Each row is where one point has got to under a steady rotation. How many ticks took it there?
The counts run from 0 to 452.
[  0  -9  23  10  -5   4 -19   6  19  -3   1   7  -5  -2  -2  19  15   2
  -8 -12 -11  10 -16   7  -2  22   6 -28 -15 -18  28  21   1  13 -18   3
  -9  -5   5  16  -6  -3  -4 -20  26  11  -7 -16  11   6 -17  -9  10 -15
   8 -12] => 379
[ 20  -7  18 -12  10 -11 -19  20  -4  -4   1 -20  -3  -3  12  27  27 -12
  -4 -12  -1  17 -10 -11   3  -7  -9 -23 -14   0  11  -3  16   4 -23  -1
   7 -17   6  33 -15   3   0 -15   6  -3 -11   6  13   5 -14  10 -11   1
  -4  17] => 165
[-12 -17  24   9  -6  -7 -11  -4  21   0   6  16 -12  -2  -9  18  21  -5
 -11  -3 -16  20 -15 -10   6   3   9 -28 -11 -21  33  10  -3  -6 -20   6
  -3   0  11  11 -13  10  -5  -7  25  -1  -2 -10   1  14  -6 -14   1  -8
  14  -6] => 29
[ 18   1  12 -11  17 -25 -20   9  14 -18  -3  -8  -1 -24  -1   0  14 -26
   0   2   1  22  18  -9 -13 -12  -5 -21   8  -9   1  -7  26   5  -8   0
 -12   6  19  20 -25  -4  -1 -13   1   0   3  14  -3   0  -1  -7 -13  12
   0  19] => 233
[ 19 -12  15 -12 -25  -9 -12  -5  21   5  -8   6  18 -19 -15  19 -21   5
   8  -5   7   9  -8  -4  -1  13 -10 -17 -15 -23   2  28   4   4 -20   8
 -12  29 -22   5 -16  -4 -12  -4   3 -16   6 -22 -11  10  -2  -4 -16   0
  -7  -6] => 394
[ 30 -13  12 -10   1  -3 -10  23   1 -13 -22   8  16 -13 -10  13  14 -14
   9  -3 -20  -1  -7 -11   5  -7   0 -33  -8 -24  -9   2  23 -14 -12  20
  -2  -1   2  19 -22  -1 -10   0  12   3   1   8  -7 -13 -11  -4  -4   8
   5  22] => 102
[ 20  -5   8   8   3 -17 -40   9  18 -20   5  -7   2  -1  -1   0  -1  16
   3   0  -3  12  11  15 -21   9   2 -21  -2 -14  -1  26  14  32  -1  -5
  -8  14   1   5 -24 -19  -2 -11  -3  16   4 -20   9  -7  -4   6 -23  -5
  -8  10] => 227
[  9   2   9  -7   6 -16 -38  19   6 -16   5 -10  -6  -5  -8 -12  23 -16
  -2   0 -11  30  -5 -13 -19  -8  -5 -24  10 -13  10  -2  17  19   8   7
  -3  -2  15  18 -27  -9   8   0   8   3  -1   4   9 -10  -3  10 -16  11
  -1  21] => 225
[ 17   3  16   0 -14  -2 -13   4  17 -16 -12 -26  12   1  13  11   0  -5
  13   2  17   3   0  26   8  11 -22 -25  -9  -7   6  22  -4  13 -20  -9
   5   8 -11  23  -9 -10   4  -6  -4 -15   0  -8 -13  13  -8   9 -11  -9
   6   2] => 79
[ -5   0  33  22  -2   5  -5  -2  29  -9  -9  -2  -8  -7  -3   9   7 -10
  -8  -1 -10  10  -2  24  -1  16   9 -25   9 -16  26  19 -13   5 -13  -1
  -8   0   6  19 -14   4   1  -2  17   9  -9 -18  11  13 -13 -17  18  -2
  18 -16] => 371
[ 17 -16  20   5   3  -5 -15  12   6 -15   0  13   6   2 -16  30   1  10
   2  -9 -28  -4 -11  10  -3  18  17 -23  -5 -18  19  13   8  -6 -21   6
  -8   5   0  23 -14  -6 -12  -5  14  15  -6 -14  14  -9 -20 -12   4  -2
   6   6] => 100
[ 15 -14  22 -20   9 -12  -9   3   4 -11  -4  12  -2 -18  -9  19   7  -7
  -2  -6  -4   6 -10  -9   4   3   6 -13  -4  -6  13  -8  16  -9 -30   4
  -6   9   4  20 -21  12 -16   0  21 -12  -8  12  -1  -1 -20 -22  14  14
  26   7] => 109
[  9 -19   1 -30  -3  -3 -26  -2  12  -6   6 -12  -7  -6   1 -20  20  -4
  -3  11  31   9  -9 -11   3  -7 -11 -29   0  12   6   3  -1  13 -13  -9
   3  -8  -2  14 -23   6 -11  -5  14 -14  -3   8 -12   3 -12  -2 -12   3
  32   9] => 420
[ 10 -27   8 -19 -12 -12 -22 -16  11  -3   9  -1  -6  -3 -15  -1  -3  -8
  -7  14   7  14  -8  -5   4  -4  16 -11  14   5   7   6 -23   2 -14 -14
  -3   7 -12  13 -37   9  -3   6   2 -16   3   1   8  24 -10 -10 -21  14
  27   1] => 53
[  7  -1  19  11  12   8 -18  -1  13  -7 -17  17   6  -2 -29  19 -12   3
  -5   5 -23  -9  -9  10 -11  11  30  -3  -9 -19   7  27   0 -11 -14   3
   5   4 -17  16 -37   0   0  24  -2   4   3 -29   1  -7  -9  -3  10  -2
   2   5] => 187
[ 23 -18   8  -6  -9   2 -13   5  15 -22  -8 -12   9   4  -9 -11  22 -26
  -6   4   0  13   1   0   6  10 -24 -30  -3 -19   0   1  16  12   3   5
 -16  -3  -4  18 -18 -16   0 -11  25  -6   2   6   7   3 -16  -7  -1  14
  19   9] => 10
[ 10 -21  15  -7 -15 -10 -14   7  12   3  12  11  -3  -4  -8  21   3   3
   1 -11   0  11 -15   0   0  21  -7 -16 -16  -9  29  11   9   8 -24  10
 -21  11  -9  12  -4 -12 -14 -20  25   1  -7 -15   9   7 -15  -8   3  -2
   4 -10] => 387
[  5 -19  18 -23  -1  -6 -18 -15   9  12   3  -7 -16 -29   2   5   6  -7
 -15   6  29  15  -1 -19  -1  -9   6 -21  -3  11  11   8  -3   3 -26  -3
  -2   5  -2   7 -29  18 -15  -4   4 -18  -5   3   0  17 -11  -8 -11   9
  15  -7] => 332
[ 21  -1   8   0  21  -8 -30   6  19 -28  -5  -2  10  -6 -12   1   6  -4
  11  10   3   7  16  -1 -10  -6 -12 -18  -9 -19   3   6  32  16   1  -3
 -11  11  -2  21 -22 -20  14  -7  -1  11   8  -3 -21   0  -1   7 -10  -2
 -17  16] => 230
[ 20  -4  17 -16 -10  -5 -13  11   5 -13 -12 -31   9  -1  17   7  21 -22
  12  -2  20   7  -2   7  15  -2 -29 -28   3  -3   1   4   2   3 -17  -7
  12  -8  -4  33 -12  -3   5 -11   2 -24  -8   9  -6  13  -8   5 -14  11
  14  14] => 78
[ 14   2  26   3   0  -5  -6   0  18   1 -20   3   6 -15 -19  33 -27 -13
   9   2 -11   2  -5  15  -9   5  17   0  -4 -17   8  19  -1 -12 -26   4
  -1  15 -22  28 -24  -2   6  10 -20  -6   4 -16   1   5  -6   2   6   9
  -3   0] => 179
[ 13   8  17  -4 -19 -12  -3  10  12  -8 -19 -24   5   1   5  11   5 -29
   4   2  -9  21  -9  -2   9  -9 -20 -28   9 -18   1  14  -7  -7  -6   2
   7  -3  -6  27 -18  -6  13   0   0 -22   1   4   3  21  -1  10 -14  10
   0  10] => 86
[ 19 -19   8  -9  -1   2 -14  -8  16 -13  -2 -26   1   2  -8  -8   9 -26
  -9   7  14   4   6  10   0  11 -11 -23   7  -2   1   1   3  19  -4  -9
 -15   1  -4  23 -28 -12   1  -6   9  -6  -6   5  19  11 -22 -12   5  23
  28  -4] => 360
[ 21   4  23  -1   7 -22 -25  -2  17 -15  -6  -6  -2 -28   6  17  -8  13
   6  -7   9  14  22  12 -20   5   0 -21   7  -8   0  24  14  16 -18  -9
  -8  22  10   7 -20   0  -6  -5  -8   8  -3  -9  -3   1  -4  -2 -17  -2
 -11   3] => 235
[  4 -25   8 -13   0  -4 -14 -15  13  -1   2  19  -3  -3 -27  -5  10 -14
 -17  10  -7  17 -11 -27   8  -8  17 -22  -7 -16   5   6 -11  -6  -5   6
  -5  -2  -6   5 -38   9  -7   8  18 -13  11   0   1  18  -4  -9 -17   8
  18  -3] => 404
[ 17  -6   6  -3   8  11 -29   2  18 -20  -7 -17  12   6  12  -7  15  12
   9  12  18 -13   1  17   9   7 -11 -32 -10  -9   3  18  -3  14 -14 -11
  12  -6  -9  27 -11 -13   5  -3  -1  -4   4  -4 -16  -4 -17   9  -9 -16
  14   3] => 71
[  8  11  27   0 -11  -7 -10   9  24 -11 -20 -17  13  -7   8  18  -6 -14
  21   7   0   5  -3  27   4   6 -17 -19   6 -17  11  21  -8  -3 -16  -1
   2   7  -8  39  -7 -15  18  -4  -6 -12   1  -4 -13   9  -6  13  -1  -2
   5  -3] => 83
[ 10  -9  17 -10  18  14 -18   0   8 -16 -11   6   6   4 -21   3   6  17
  -4   0  -2 -14  -8  11  -8  17  10  -9 -22 -14  10  24  11   8 -21  -3
  11   3 -15  11 -29  -2  -6  17   9   7  -4 -24 -16 -23 -17  -2  14  -5
  12   3] => 195
[ 10  -1   6  -8  13  13 -25   0   4  15 -13 -11   4  -7  -8  14   6  -1
  -5   5   6   3 -10 -17  -3  -5   0 -15 -35 -13  -1  25  18   6 -18   5
   8  -6 -21  24 -25  -1   3   2  -2   1   2 -24 -10   0  -3  27 -15 -14
 -18   2] => 254
[ 13  -9  -4 -18 -11  -2 -37   7   4 -12   8   0  12  12 -15 -10   0  22
   9   8  -4   1 -17   5  -9   2  -4 -18  -3 -10   5  25  -4  20  -5   2
  12   5 -17  12 -27  -8  -3   8  -2  -9   1 -21 -15 -18  -3  22 -26  -8
   2  18] => 131
[ 13 -12  10 -16  18  10 -23   4  -6  -8  -6  -3   0   5 -27   2  25  -8
 -19   0   2   2  -9 -16  -4   0   3 -16 -14  -7   0   6  13   0  -7   4
  10 -14  -5   4 -40  11  -7  17  23  -9  -8  -8   2 -13 -18  -5   0  17
  11  14] => 193
[ 19 -21   9 -16   2 -20 -26  -5   8 -26  10 -15  -4   2 -13  -9  13 -15
   2   8  12  12   5   3  -6  -4  -8  -8  14   8   9  -9  -2  11  -5 -17
   1   7  -1  19 -37  -2   3   2   8 -20   6  15  -1  12 -10  -7 -21  17
  27  13] => 141
[ 14   1   7 -17  13   6 -26  11   1  10 -21   1  13 -11  -7   9  -5  -8
   2   8  10 -13 -15  -8 -14 -11   4 -10 -19  -7   4  12  21   6 -23  14
   0  -4 -25  40 -28  -9  15   4 -11   8  -2 -11 -13 -10 -11  32   5  -9
  -6   3] => 258
[-10   4  13  -3  13  12 -18   4  13 -10   4  -4 -16   5 -13 -18  22 -11
 -22   5 -11   8  -8  10 -13   9   6 -19   6  -7  25   9   3  14  -6  -1
   2 -15  11  17 -29   0   4  12  19   6 -14 -11  15  -9 -14  -6  24  12
  27  -4] => 284
[ -9  19  13  -5  -4  -8 -20   6  18 -14  -9  -3   7   0 -19 -11  -1 -12
   6  16   0  18 -14  11 -16  -8 -17  -7   6 -18  17  17  -3   8  -4   3
  11   5  -1  18 -25  -4  25  14   2 -18   5 -14 -27   1  11  14   0   7
   8   9] => 214
